(in the rows, 128 means zero)
Turns in one plane each, and the order they were made in; the first pair answered:
dete (before -> after):
[120 114 164 181 132 101 130 183 133 124 123 139 114 190 119 119 163 131
 101  81 113]  ->  [111 110 147 161 102 157 131 156 109 160 102 165 131 211 128 132 184 156
 125 105 141]
[107 115 131 133 135 150 154 130 140 125 124 147  85 124 147 104 118 100
 129 120 156]  ->  [112 120 100 125 127 140 136 120  99 131 130 150 150 130 133 123 103 149
 141 167 156]
[102 133 109 124  73 126 119 121  78 157 102 138 174 145 134 167 142 154
 119 178 156]  ->  [119 139 129 152 116  41 118 166 124  82 136  96 150 133 123 138 128 108
  85 129 112]
Suz (before -> after):
[108 124 138 117 117 166 145 141 118 143 116 135  98 143 144 129 151 124
 138 114 146]  ->  [123 137 114 123 125 147 121 127 108 108 150 126 103 102 126 106 103 107
 129 109 117]
[109 124 147 119 124 133 150 138 146 139 106 133 113 150 127 132 162 131
 132 116 128]  ->  [111 129 131 128 137 120 135 126 139 105 146 124 106 107 121 109 128 110
 127 104 107]
[110 124 114 117 141 191 138  94 133 173 105 160  78 123 142 144 160 139
 118 129 148]  ->  [117 135  86 132 158 166 122  76 108 129 158 143  93  78 126 107  99 123
 108 127 116]
gel (before -> after):
[127 148 104 136 125 132 110 146 122 114 146 113 121 124 111 106  81 101
  96 101 121]  ->  [125 139 119 142 125 122 112 167 128 118 134 103 128 137 117 116  99  98
  95  91 117]
[126 128 124 104 105 198 138  86 118 158 111 146 108 112 137 114 133 127
 140 133 146]  ->  [123 120 135 112 117 186 149 103 139 153 107 140  79 110 139 104 152 102
 125 107 142]
[110 125 136 132  93 164 149 124 141 173 103 142 111 162 155 140 172 129
 133 143 154]  ->  [118 126 130 135  94 174 143 115 137 175 108 144 118 155 158 137 165 138
 137 145 158]
Pairs:
Between the rows of a pair lie 2 to 3 turns.
[112 134 134 110 111 205 156  56 120 165  79 154  79 141 167 107 138 116
 165 135 139]  ->  [135 145 178 151 170  35 152 156 161  87 108 101 139 176 136 136 132  97
 131 111  81]  dete dete gel
[ 89 118 133 100 108 168 128 141 105 170 106 157 206 137  81 122 161 144
 182 171 151]  ->  [ 78 106 161 122 124 164 145 168 180 150 111 135 103 129 103  86 184  70
 153  97 149]  dete dete
[115 122 167 159 137  91 135 159 175 110 113  92  98 144 117 135 158  79
  97  98 125]  ->  [114 123 153 143 109 126 129 152 137 155  82 124 163 181 117 179 176 143
 130 155 140]  gel dete dete
[137 115 138 187 123  97 128 110 149  97 159  80 152 104 137 130 106 107
 119  96 102]  ->  [140 121 114 159  93 149 119  80 103 142 139 103 189 118 137 143 104 157
 147 147 128]  dete dete
[115  98 122 100  83 223 148  92 133 174 115 160  98 125 151 107 151 125
 156 142 149]  ->  [134 115 153 127 124  71 138 181 138 127 125 118 214 169 114 165 156 153
 130 158  98]  dete Suz dete
[134 152 143 153 162  48 113 159 138 108 173  89 130 137 122 139 115 101
 130 159 119]  ->  [116 146 119 121 111 130 118 104 101 174 136 129 163 142 132 161 133 152
 160 213 153]  dete dete
[138 130 190 166 140  83 109 216 163  80 113  94  93 170 123 148 174 123
 108  71 123]  ->  [124 123 148 114  77 208 114 138  89 179  79 156 115 169 141 165 181 193
 159 140 175]  dete gel
[136 146 123 140 142  64 114 152 130  62 152  97 122 133 126 125 111 113
 103 122 113]  ->  [126 139 134 130 118 132 137 141 168  93 123 114  58 136 153 104 144  89
 116  98 137]  gel gel dete
[102  82 158 162 111 216 160 132 178 172  64 129  91 141 165 135 200 162
 119 110 173]  ->  [123 106  89 156 114 228 116  50  94 128 151 117 113  39 148  87  87 158
 122 134 146]  Suz dete
[111 149 112 122 150 157 167  86 172 112 141 122  60 116 139  68 118  55
  94  84 128]  ->  [114 151  91 105 122 201 153  52 130 137 139 143  76 109 138  72 111  85
 110 115 142]  dete gel
[142 150 157 117 111  77 152 127 164 111 142  91 107  96 143 102 103 118
 129  85 106]  ->  [134 154 146 103  84  91 156 121 123 154 117 122 181 129 135 151 120 180
 153 146 121]  gel dete dete
[ 88 127  92  75  92 206 119  80  92 195 122 163  88  96 140 119 143 150
 132 146 148]  ->  [114 123 145 124 145  30 125 202 140 126 119 115 178 152 101 187 164 147
  91 134  99]  dete Suz dete
[126 142 136 137 160  73 122 142 144  80 159  92 116 111 121 102 112  85
  95  94  96]  ->  [131 133 156 137 150  71 139 179 155 119 109 103 162 169 126 160 155 121
 108 106 118]  gel Suz
[131 141  87  99 110 174 117  59  76 149 157 133 121  66 120  87  94 143
 152 149 138]  ->  [138 139 126 132 156  71 126 121 144  84 186  97  97  74 111  83 100  83
 107  82  96]  dete gel
